[[117 139 130 138 148 154]
 [136 142 139 103 105 117]
 [119 142 104 155 129 129]] >> 104

[[135 148 112 114 144 133 157]
 [127 123 114  98 153 132 118]
 [111 138 137 138 127 114 147]] >> 137

[[138 118 151 115 157 139]
 [130 149 106 120 126 131]
 [130 136 121 120 125 132]] >> 121

[[110 122 120 123 151]
 [131 122 131 124 147]
 [132 124 115 121 148]] >> 115

[[155 150 113 144 132]
 [152 140 112 138 119]
 [132 105 105 125 100]] >> 105

[[121 124 106 139 124 100 112]
 [128 124 105 131 117 112 114]
 [123 127 111 132 126  99 105]] >> 111

[[103 117 107 104 108]
 [107 128 106 109 117]
 [134 124 140 133 138]] >> 140

[[128 129 127 126 123 132]
 [140 118 150 118 106 125]
 [145 150 141 149 133 141]] >> 141
---
[130 148 106 151 145 109 145] Out: 145
[136 150 112 140] Out: 140
[157 118 124 114] Out: 114
[119 111 120 110 104 111] Out: 111
[126 105 123 152 148 140 157] Out: 157
[130 146 128 101 148 118 126] Out: 126
---
[[129 135 129 128 129 127 128]
 [128 127 128 128 133 130 129]
 [130 151 134 122 131 124 125]] result: 124

[[125 131 118 133 144 138]
 [140 115 122 139 132 122]
 [145 117 134 133 105 139]] result: 105

[[131 130 123 120 137]
 [145 151 116 146 130]
 [112 132 143 125 135]] result: 125

[[124 134 133 131]
 [145 122 105 129]
 [143 104 112 117]] result: 112

[[152 128 154 128 129 136]
 [127 121 123 120 120 123]
 [116 132 114 130 129 117]] result: 129

[[146 152 149 138 146 138]
 [148 153 155 138 144 134]
 [154 144 156 136 149 136]] result: 149

[[114 154 132 132 130 130 128]
 [128 117 121 139 133 141 138]
 [158 116 116 121 122 147 118]] result: 147

[[118 138 143 131 120 127 130]
 [125 114 156 133 134 130 132]
 [106 135 134 121 121 144 121]] result: 144

[[136 116 115 151 130 113 137]
 [135 111 120 150 125 112 135]
 [135 109 122 149 123 111 135]] result: 111
---
[140 130 150 117 131 147] => 140, 147

[116 131 120 101 111 118] => 116, 118

[123 128 154 131] => 123, 131

[104 131 150 140 111 138 141] => 104, 141

[[143 120 129 145]
 [135 101 130 125]] => 143, 125

[[130 136 128 130 135 109 131]
 [132 104 133 137 109 131 112]
 [121 124 135 114 126 128 123]] => 130, 123

[135 142 101 141] => 135, 141
---
[[130 118 124 129 157]
 [122 133 128 123 142]] 124

[122 128 152 151 105] 152

[154 156 124 115 140] 124

[131 148 145 156 137] 145

[[119 133 113 114 115]
 [112 131 122 121 118]
 [106 140 125 122 117]] 113

[131 156 111 132 131] 111
---
[[144 129 128 119 129 127 114 119 125 111 148 126 127 144 116]
 [130 116 123 110 124 114 109 122 141 135 137 129 132 120 141]
 [114 115 142 130 128 113 128 136 117 112 135 139 136 126 133]
 [126 153 126 109 131 124 123 127 119 143 124 120 126 116 122]
 [107 123 141 125 138 106 116 118 125 117 131 138 135 115 119]
 [146 138 129 134 135 136 117 113 122 149 125 118 138 139 115]
 [141 127 138 107 127 129 131 146 120 138 139 119 134 135 148]
 [122 125 131 119 122 116 134 115 127 137 134 123 150 135 144]
 [132 123 132 133 122 121 111 114 130 125 138 120 128 151 111]
 [115 127 146 129 109 129 123 140 122 127 135 130 123 136 138]
 [138 125 133 126 113 128 127 140 118 127 141 114 126 149 133]
 [116 129 139 132 118 134 120 108 139 122 131 137 131 149 127]] ==> 127

[[157 123 155 123 131 147 152 133 123 141 114 131]
 [137 124 139 143 143 120 129 126 132 130 117 133]
 [132 101 131 107 126 140 134 114  98 139 110 136]
 [132 117 124 114 129 128 132 123 120 132 118 127]
 [ 98 131 130 126 117 126 102 123 134 133 135 140]
 [115 131 151 129 123 130 117 117 136 147 131 144]] ==> 141

[[129 129 130 128 121 127 127 124 126 128 127]
 [129 131 133 129 106 127 127 116 123 128 126]
 [131 133 135 128 101 126 125 113 120 129 124]
 [130 131 132 128 111 127 126 119 123 129 126]
 [128 129 130 128 117 127 128 122 126 128 127]
 [127 126 124 127 146 129 129 138 133 128 130]
 [127 128 130 129 110 127 128 119 127 127 128]
 [128 128 130 128 117 127 128 122 127 128 128]
 [127 128 129 128 116 128 128 121 127 127 128]
 [129 127 124 127 152 129 129 141 131 129 129]
 [130 129 129 127 132 128 127 130 126 129 127]
 [126 125 126 129 130 128 129 129 132 127 130]] ==> 126

[[140 130 126 139 115 116 132 132 113]
 [135 135 132 142 116 139 139 129 118]
 [104 127 137 122 118 136 129 134 131]
 [115 128 133 120 140 144 127 125 142]
 [117 138 143 135 123 130 144 138 128]
 [136 134 131 131 146 109 135 132 135]
 [120 139 143 136 127 127 145 137 129]
 [121 121 124 114 142 113 117 127 140]
 [104 127 137 121 117 136 129 134 131]
 [127 139 138 132 146 139 141 128 140]
 [120 123 126 128 105 148 123 125 117]] ==> 132

[[121 120 137 130 123 133 121 122 135 122 121 134 134 128 134]
 [133 135 119 117 136 128 132 132 124 134 136 129 131 115 131]
 [141 138 121 130 133 115 142 137 116 140 139 118 115 135 116]
 [126 130 126 117 131 133 123 125 129 127 129 132 134 117 138]
 [126 132 127 127 129 128 126 128 128 128 129 130 128 122 126]
 [106 107 147 137 113 144 106 111 147 107 106 143 139 133 141]] ==> 134
---
[132 150 148 108 135] ⇒ 132

[[149 110 100 137]
 [110 121 157 146]
 [115 109 124 122]] ⇒ 115

[118 103 146 118 147 111 142] ⇒ 118

[103 106 121 112] ⇒ 103

[137 122 129 149  99 110 141] ⇒ 137

[[118 120 127 149 131]
 [140 136 140 114 133]
 [123 130 126 155 133]] ⇒ 123
---
[[123 134 127 117 135 119 119 123 117 136 135 139 122 113]
 [128 134 146 130 122 120 119 110 126 124 122 137 133 117]
 [117 115 134 120 134 124 126 144 138 117 124 148 131 126]
 [119 131 113 130 135 142 121 119 112 136 121 125 133 126]
 [129 125 135 122 134 133 125 144 141 126 123 148 111 119]
 [126 125 146 119 119 113 108 128 141 122 134 137 127 135]
 [126 134 138 129 117 141 110 121 128 122 110 145 128 134]
 [130 116 136 131 130 137 118 125 118 129 126 102 127 122]] -> 126

[[147 123 127 122 127 132 129 111]
 [106 131 129 132 128 119 126 144]
 [119 130 124 123 124 115 128 131]
 [122 130 126 127 126 121 128 132]
 [128 122 133 132 134 138 124 131]
 [130 120 132 129 134 135 124 128]
 [124 136 126 129 124 124 132 132]
 [125 129 131 129 127 128 129 131]
 [124 133 128 126 124 122 132 131]
 [146 124 127 124 129 134 128 112]] -> 125

[[114 131 127 122 121 129 122]
 [136 127 125 131 129 128 128]
 [134 115 129 135 145 137 135]
 [131 121 129 133 126 130 132]
 [131 135 129 127 121 121 127]
 [134 115 132 137 137 133 139]
 [133 127 128 130 129 127 130]
 [119 150 126 115 106 115 115]
 [136 112 128 138 145 138 137]
 [124 132 121 124 122 130 120]] -> 119

[[144 141 153 140 125 138 130 135 140 150 146 144 141 113 130 139]
 [124 125 112 127 139 128 133 131 124 114 117 120 124 155 138 127]
 [126 128 111 130 136 126 131 132 126 115 116 119 124 156 140 127]
 [147 143 148 145 124 133 128 137 140 150 142 140 141 120 135 138]
 [149 144 146 146 119 133 121 136 138 147 139 140 139 121 139 136]
 [114 115 136 111 149 140 148 124 127 126 137 138 131 122 116 130]
 [150 143 148 147 119 131 118 137 139 148 138 143 143 119 144 134]] -> 149

[[140 130 133 131 138 137 139 128 139 118 132 134 138]
 [126 134 130 129 143 132 141 138 139 124 124 138 136]
 [142 129 134 133 133 138 135 122 136 121 137 128 136]
 [128 131 132 132 124 129 124 131 126 141 133 127 128]
 [116 132 130 131 125 123 124 142 122 150 125 131 127]
 [138 131 132 131 137 136 137 126 138 120 133 132 134]
 [123 133 131 133 126 126 125 136 124 146 132 130 125]
 [144 130 136 138 126 137 126 117 128 133 146 124 128]
 [119 132 129 130 124 123 122 142 122 150 126 131 127]] -> 123
